One vector is turned by the same rotation once a tick. Each row is the vector after some number of ticks, and that number follows the row.
The counts run from 0 to 1038.
[ -5   5   6 -11  15   1  -4  10   4 -17  15  -4 -11  -6   3 -18  -4   5
  -7   9   4  -2 -11   2  17 -13  -6  10  -3  15  13  -1  -4 -14 -16   6
  -1   7  14   3  13   0]  343
[  0  13 -12 -13  15   2  -2  -1   3  -7   8   8 -14  -2   8 -18  -4   0
  -5  -7 -10 -10  -2  -1  -3 -28   9   6   5  10   6  -2   1  -9  -7   3
  -4  17  -1  14  13 -15]  897
[ -1   8  -5  -8  10   6  -3  18   7  -6  18  -9   2  -4  -2 -12 -14  21
 -10   2  -4 -10  -5  -7   8 -15  -9   4  -2  14   2  -6  -7 -16 -13   7
  -8   4  18   8   3  -4]  848
[  4  10  -7 -11  10   2  -3  16   8  -8  23  -3  -6  -2   0 -20 -10   7
  -7  12   8  -6  -7   8  14 -14  -4   3  -8  16   7  -2   2 -10 -11   7
 -10  -1  18   7   1   9]  611
[  0  17  -8  -6  15  12   2   9  -1  -6  12  -4  -1  -1   6 -12  -4  14
  -9  -9   0 -10  -8  -2  10 -26  -7   4   3  11   8  -6  -5 -18 -15   4
   2  -1   8  13  12 -10]  680
[  2   0 -15  -7   7   4   7  22  16 -12  22  -5  -3  -8  -6 -10 -15   6
   2   3   6  -4 -13   3  -5  -5  -1   3  -2  15   3   4  -4 -12 -16   1
 -10  16   8   9   0  11]  219
[  4  11  -6  -8   7   0  -2  20   6  -7   7 -15  -1  -9  -6 -17 -14   4
 -14   6   1  -2  -4  -6  -4 -11  -3   4   2   5   8   1  -1 -10 -23   0
  -8  15  13  18  13   0]  62
[ -6   2 -12  -5  14   0  -3   0   5  -2  19   8  -4 -10   8 -15  -4  16
   6 -14  -7 -13  -7   7   5 -22   0   9   0  22   3  -2  -6  -7  -2   4
  -6  15   7   2  11 -12]  26
[  8  12 -12 -11   8   2   8  -3   2  -7   2   2  -4  -2   5 -23  -4  -5
   1 -10   5 -11  -7  21   6 -18   6   6   4  14  15   5   0  -8 -14  -1
  -4  13   2  18  16  -5]  440
[  7  12 -17  -9   6   1  -1   8   8  -2   8  -2  -2  -4  -2 -16 -17   6
  -8  -6 -10 -13   1  -7 -13 -20   5   5   4   9   1   2   1  -8 -12   2
 -11  21   5  20   4 -12]  298
[ -8   7  -9  -8  17  -1   0  -1   8  -4  21   9 -15  -6   6 -17   3   3
   4  -1   1  -3 -13  14   7 -20  -2  11  -2  18   5  -4  -6  -5 -11   7
   4  12   4   3  14   3]  801
[  1  13 -12 -10  11  -4  -9   3   6   4  12   4 -11  -8   7 -19  -6  10
 -12  -5  -6 -10   2  -5  -2 -30   3   9  -1   9  -1  -5   4  -3  -8   7
  -6  16   8  16   9 -11]  546
[  2  -5 -15 -10   9  -1   3   7  13 -10  22   5  -4  -5  -2 -15 -10   5
  13  -2  -1 -12  -9  15   3  -8   3   3  -4  26   7   4  -7  -7  -4   1
 -16  15   6   0   3   1]  24
[  4   8   0 -13   7  -5   0   4   8 -10   6  -9  -5  -2  -8 -24 -12  -6
  -8  10  -1  -6  -8   9   3  -7  -1   8   2  10  13   2  -7  -5 -21   3
  -5  19  14  14  16   6]  871
[ -3   5 -10  -5  13   3   5  18   9  -6  23  -6  -1 -11  -3 -10  -3   7
   2   4   8  -2 -13  13   5  -7 -11   2  -3  17   9  -2 -12 -12 -18   2
  -4   8  15   4  12  13]  65
[  7  11 -15 -13  12   3   6  -1   0  -3   6   0  -3  -4   0 -19  -1 -10
   4  -3  -2  -7  -5  24   2 -13   3  -2   5  18  18   2  -7  -9 -11  -1
 -13  11   5  15  19  -2]  171
[ -4  -1  -8  -6  11  -5  -1  -1   8  -6   9   4  -3 -12   4 -18  -9  11
   5 -15  -5 -15  -6   4  -2 -17   3  13   4  19   6   3  -6  -7 -10   1
  -5  25   1   9  17 -15]  998
[  0   6  -1  -9  10   1  -6  16   6 -13   8 -10   1  -5  -2 -15 -16  15
 -11  -1 -10 -11  -2 -14   3 -14  -5   8   2  11   5  -2  -6 -16 -16   5
  -9  14  12  10  10 -15]  755
[  0   3 -10  -6   7  -4   6  -2   8  -9   9   4  -9  -5   8 -21  -7   3
   3 -13   5 -11 -10   8  -1 -19   9  12   3  14   6   6   2  -5 -15   3
   1  23  -1  15  16  -6]  284
[ -2  -2  -5  -9   7  -7   0   5  16 -11  12  -1  -7  -4  -3 -18 -16   6
  -1  -1  -6  -8  -8  -4  -9 -11   3  14   3  13   1   4  -8  -5 -17   8
  -1  31   6   9  11  -2]  385
[  4  14 -20 -10  15  11   8  11   1   2  12  -3   6  -7  -5  -8  -3   0
   4  -6  -6  -7  -4  14  -1 -13  -3  -6   4  18  14  -4 -16 -15 -10  -2
 -14   3   8  12  13  -1]  327
[ -2  15 -12  -6  17   8   5   8   1  -3   7  -1  -3  -7   2  -9  -3   8
  -6 -12  -6  -5  -7  -4  -5 -22  -4   5   8   8   9  -6 -11 -16 -19   3
   4  15   1  16  20 -12]  317
[ -3  11 -12  -7  15  12   3   8   3  -9  13   2  -3  -3   7  -9  -7  17
  -3 -14  -9 -11  -8  -7   2 -24  -2   5   4  15   3  -5  -7 -17 -10   6
   0   8   0  10   6 -17]  835
[  3  11 -25 -10  15   7  -2  16   6  -2  24   7  -8  -7   3  -8  -6   7
   1  -3  -3  -5  -3   2  -4 -21   3  -3  -4  16   2  -5   2 -13   0   1
 -18   6   2   8   1  -4]  732
[  4  18 -15 -14  16   8  -3   4  -2  -1  16   4  -6   0   2 -15  -1   2
  -2   1  -8 -10  -2  12  10 -22  -3  -4  -1  19  11  -7  -8 -12  -2   6
 -14  -2  11   8   6  -2]  173
[  6   3 -14 -14   6   2   0  15  12 -16  23   1 -11  -1   2 -20 -14   4
  -1   8   7  -6  -7   6   6 -12   6   4  -7  17   3   5   7 -11  -8   3
 -14   7   7   8  -5   7]  280
[ -4  -1 -12  -4  10   9  12   9  14  -9  22   0  -1  -3  -2  -7 -10  14
  10  -7   2  -9 -17   9   2 -10  -5   6   2  20   4   0 -15 -14 -15   6
   0  11   6   4   4   4]  45
[ -2  -1 -18 -10  11   0   3  17  16 -14  26   3 -10 -10  -1 -13  -9   2
   9   5   4  -1 -11   9  -5  -8   4   4  -5  21   4   3  -3  -8  -9   1
 -13  17   3   3   4  10]  644
[  4   1 -17 -10   6  -5   5   2  11  -1  15   3  -4  -7  -3 -21  -8  -2
   6  -1   2 -11  -8  22  -4 -11   6   5  -2  20   5   6  -4   0  -9   1
 -13  20   8  11  10   7]  542
[ -3   3  -1  -7  13   5   5   6   6  -9  17  -5   1  -2  -2 -16  -6  11
   1  -1   0 -10 -15  13  15 -12 -10   5   1  21  10  -2 -15 -14 -17   7
   3   7  15   3  11   4]  686
[  3   0   0 -12   6 -12  -5   4   9 -13   8  -5  -7  -8   1 -27 -11  -1
  -5   5   2 -11  -4  10   6  -8   6  10  -2  15  10   7   3  -2 -13   0
 -13  20  11   9  14  -4]  271
